(in the rows, 128 means zero)
D: rows in 3 groups, each row roughly a mix of its group's directions (one row in no group)
D (127 x 11)
[[191  90  95 150 149 181 132 156 136 113 127]
 [178  91 126 114 150 161  99 182 127 149  90]
 [150 107 122 118  84 100 152  91 116  82 185]
 [128 123 179 123 107  82 137 110 156  72 169]
 [ 60  67 143 100 121 137 117 157 153 118 119]
 [ 84 102 120  93 144  81  86 163 168 141 132]
 [ 79 167 124 133 155 143 100 145 130 178  75]
 [112 130 106 113  83  89 145  68  80 121 149]
 [108  73  83  91 115 153 184 127 120 134 105]
 [114  98 180 149 112 107 142  92 136  60 137]
 [191 142 160 158 166 133 130 114 178 116 158]
 [ 77  55 152 106 119 136 114 167 112 135 121]
 [148 186 119 167 155  95 132  84  89 134 152]
 [108 132 123 130 145  70  69 126 158 147 177]
 [137 105  58 120  89 154 133 103  81 123 152]
 [165 176 136 162 159 103 135  94  85 135 169]
 [162 186 107 148 141 123 114  94  63 134 131]
 [141  58 136 131 128 115 136 134 204 119 128]
 [213 153 159 118 144 162 139 152 136 116 130]
 [151 148 147  53 134 137 163  85 155 129 147]
 [162  86 152 169 153 158 134 141 136 126  63]
 [181 164 118 131 119 128 126 129  75 189 149]
 [114 143 203 144 166 124 133 154 177 118 110]
 [155 161 192 148 176 114 126 134 173 134 108]
 [181  81 126 119  93 103 129 100 119  84 167]
 [135 207 157 116 153 181 116 140 130 111 129]
 [177 116 140 113 108 168 127 166  77 122  80]
 [ 94 111  82 153 121  65 131  81 133 148 147]
 [ 92 136 188 134 118 102 144 118 166  76 159]
 [120 156 199 140 171 127 135 154 174 135 107]
 [150 148 147  60 147 117 160  84 165 132 151]
 [ 87 113 171  67 154  98 107 138 159 136 150]
 [158 193 125 121 134  89 141  87 146 131 175]
 [146 139  75 169  89 167 162 110  85 124 127]
 [138 124  53 116  88 130 121  98  77 123 141]
 [125 124  80 146  77 175 151 118  71 126 130]
 [146 184 179 159 141 109  73 136 139 114 146]
 [103 189 120 132 153 118 120  94 165 142 186]
 [ 56 124 105  93 118 143 108 128 186 117 119]
 [157 133 178 143 131 114 159 113 168  75 172]
 [ 97 130 106  85 138  79  99 120 180 153 164]
 [106  92 153 132 171  69  89 144 163 149 132]
 [123  99  79 165  98 166 146 161  92 111  93]
 [ 99 144 172  84 123  74 115 134 112 175 103]
 [138 140  76 145  86 155 175 114  73 118 129]
 [109 115  83 150 114 103  89 101 127 153 196]
 [142 127 133  50 157  87 154 118 169 125 132]
 [174 144 163 132 173  93 128 130 129 176  82]
 [173 175  83 177 100 148 150 104 110 119 132]
 [ 49 109  94 114 112 130 101 119 151 112  90]
 [ 57 103 113  82 104 126 121 174 108 119 136]
 [151 102  73 121 128 195 130 174 111 137 126]
 [ 84 174 157 108 152 180  90 138 153 122 149]
 [111  94 119  91 116 155 186 160  92 100  95]
 [126 135 145 118 157  90  77 114 184 141 178]
 [136 133 178 143 125 108 154 115 170  68 170]
 [139 124 148 108 162 157 104 192 145 172  90]
 [ 90 154  96  81  90 113 121 128 105 120 188]
 [144 125 134 134 107 168 174 143  74 105  73]
 [203 143 152 118 117 144 160 166  92 153 127]
 [ 98 145 199 136 166 127 136 163 162 136  95]
 [109 158  64 147  74 145 104 144 102 116 155]
 [ 68 177 158 153 158 114 130 115 137 154  87]
 [205 144 149 104 119 159 156 170 111 131 120]
 [126  83 134 159 159 100  65 148 166 147 110]
 [128  97 122 170 112 172 152 151  79 117  76]
 [145  84 119 153 128  79 127 106 107 175 180]
 [ 94 135 128 121  90  75 144  66  94 122 149]
 [136 136 151 144 163  91  77 107 182 150 166]
 [ 73  85 124 109 101 156 126 172  82 120 108]
 [150 197 124 153 144 116 131 103  69 147 151]
 [143 108 149  99 146 142  78 173 127 169  76]
 [140 109 180 100 125 178 136 183 163 110 120]
 [131 188 119 123 120 150 117 129  47 141 113]
 [145 127  48 132 109 173 147 122 100 123 158]
 [114 129 124  86 120 103  95 134  90 195  89]
 [155 115 173  73 162 137 173  97 159 131 115]
 [170 111  57 115  97 159 115 117 108 122 164]
 [185 179 130 142 129 138 171  73 131 127 140]
 [151 103  67  95 151 147 170  78 126 117 133]
 [ 69 112  91  89 118  84  97 160 141 139 148]
 [201  85 144 112 102 109 114  92 115 108 148]
 [118 110 178 127 170  98  70 132 172 144 141]
 [132 122  44 126  97 125 113  97  84 132 132]
 [121  54 125 144 126  83 142 116 181 129 146]
 [191  97 175 118 113 100 109  99 139  89 141]
 [192 157 149  98 117 167 158 169 108 112 118]
 [142 126 161 149 119 114 157 102 162  65 178]
 [106  77 106  75 120 152 186 139 111 119 110]
 [112 135 125  99 154  73  96 119 185 146 170]
 [163 143 127 165 160  78 148  85 155 122 172]
 [183 135 162 183 142 164 151  88 115 130 116]
 [ 95  95 181 101 157 102  73 146 152 140 135]
 [ 86 156  92 127  95  89 122  67 106 139 149]
 [179 142 161 160 162 132 130 109 185 105 160]
 [152  93 157 103 104 177 129 184 117 116  88]
 [ 96  96 129  95  93 175 103 170 117 130  82]
 [204 155 161 118 142 160 137 152 157 142 156]
 [ 90  84 171  59 150 129 132 150 146 125 125]
 [ 95  83 138  89 112 164 110 169 174 127 100]
 [ 65  79  97 122 108 118 116 120 135  96  82]
 [156 126 158 167 118 186 160 116  86 120  89]
 [143 177 119 165 157  80 149  86  94 127 154]
 [ 96 143 197 145 169 126 140 156 167 139 102]
 [ 65 127 183 133 121 107 149 137 159  86 148]
 [148 140 184  89 150 132 130 189 155 161 123]
 [157 130 199 102 155 122 142 179 154 146 120]
 [116 161 194 119 152  81 110 127 144 156  90]
 [ 72  79  91 116  93 108 129 129 109 122  80]
 [116 143 112 162 150  78 137  77 169 132 174]
 [133 142 157  98 118 173 190 136 101 106  83]
 [ 54 102  93 118 101  94 137 125  99 130  96]
 [168  99 113 107  84 112 146 107 114  87 185]
 [182 200 117 156 134 138 128  97  98 127 139]
 [173 127 174 161 166 138 126 144 157 113  71]
 [170  86 101 113 133 184 111 184 137 134 134]
 [158 128 181  98 156 138 128 195 153 147 112]
 [110  63 125 144 128  79 142 114 180 133 157]
 [141 123 168  78 172  91 143 103 178 145 121]
 [ 86  67 161  98 144 149 107 151 154 101 155]
 [108 109 150  83 116 183 115 177 170 121 108]
 [196  91  99 153 149 179 128 148 134 108 122]
 [117  49 150 104 161 154 146 109 159 142 142]
 [144  71 131 161 132  75 160 112 175 113 138]
 [ 88 153 110 155 114  81 147  64  99 113 124]
 [156 191 129 153 159 103 148  89 142 119 175]
 [142 122 159  90 121 191 110 183 110 128  97]]

which group is each row in? (one row of each group first)
[116 141  51 149  83 124 100 147 105 118 154]
U
[193  78 157 114 113 116 139 131 136  88 165]
L
[ 64 112  83 128 109 107 118 109 102 111  77]
Q

[147 133 183  69 160 127 157  94 163 132 131]
U
[143 194 127 158 154 105 133  96  78 140 158]
Q
[ 66 183 114 106 122 166 107 126 127  99  97]
Q
[122 172 161  83 137 113  96 104 166 134 180]
U
[167 101 145 104 139 175 109 192 161 141 141]
L
[ 96 146 207 128 156 111 129 155 166 125 106]
L
[183  98 140 130 162 170 140 187 139 124 107]
L
[ 50  81 119  96 100 128 126 154 135 138 113]
Q
[207 102 103 143 153 172 140 154 135 123 131]
L
[186 127 151 173 131 177 155 106 103 117  98]
U
[ 77 121 110 148 146  88 117  85 181 133 162]
Q
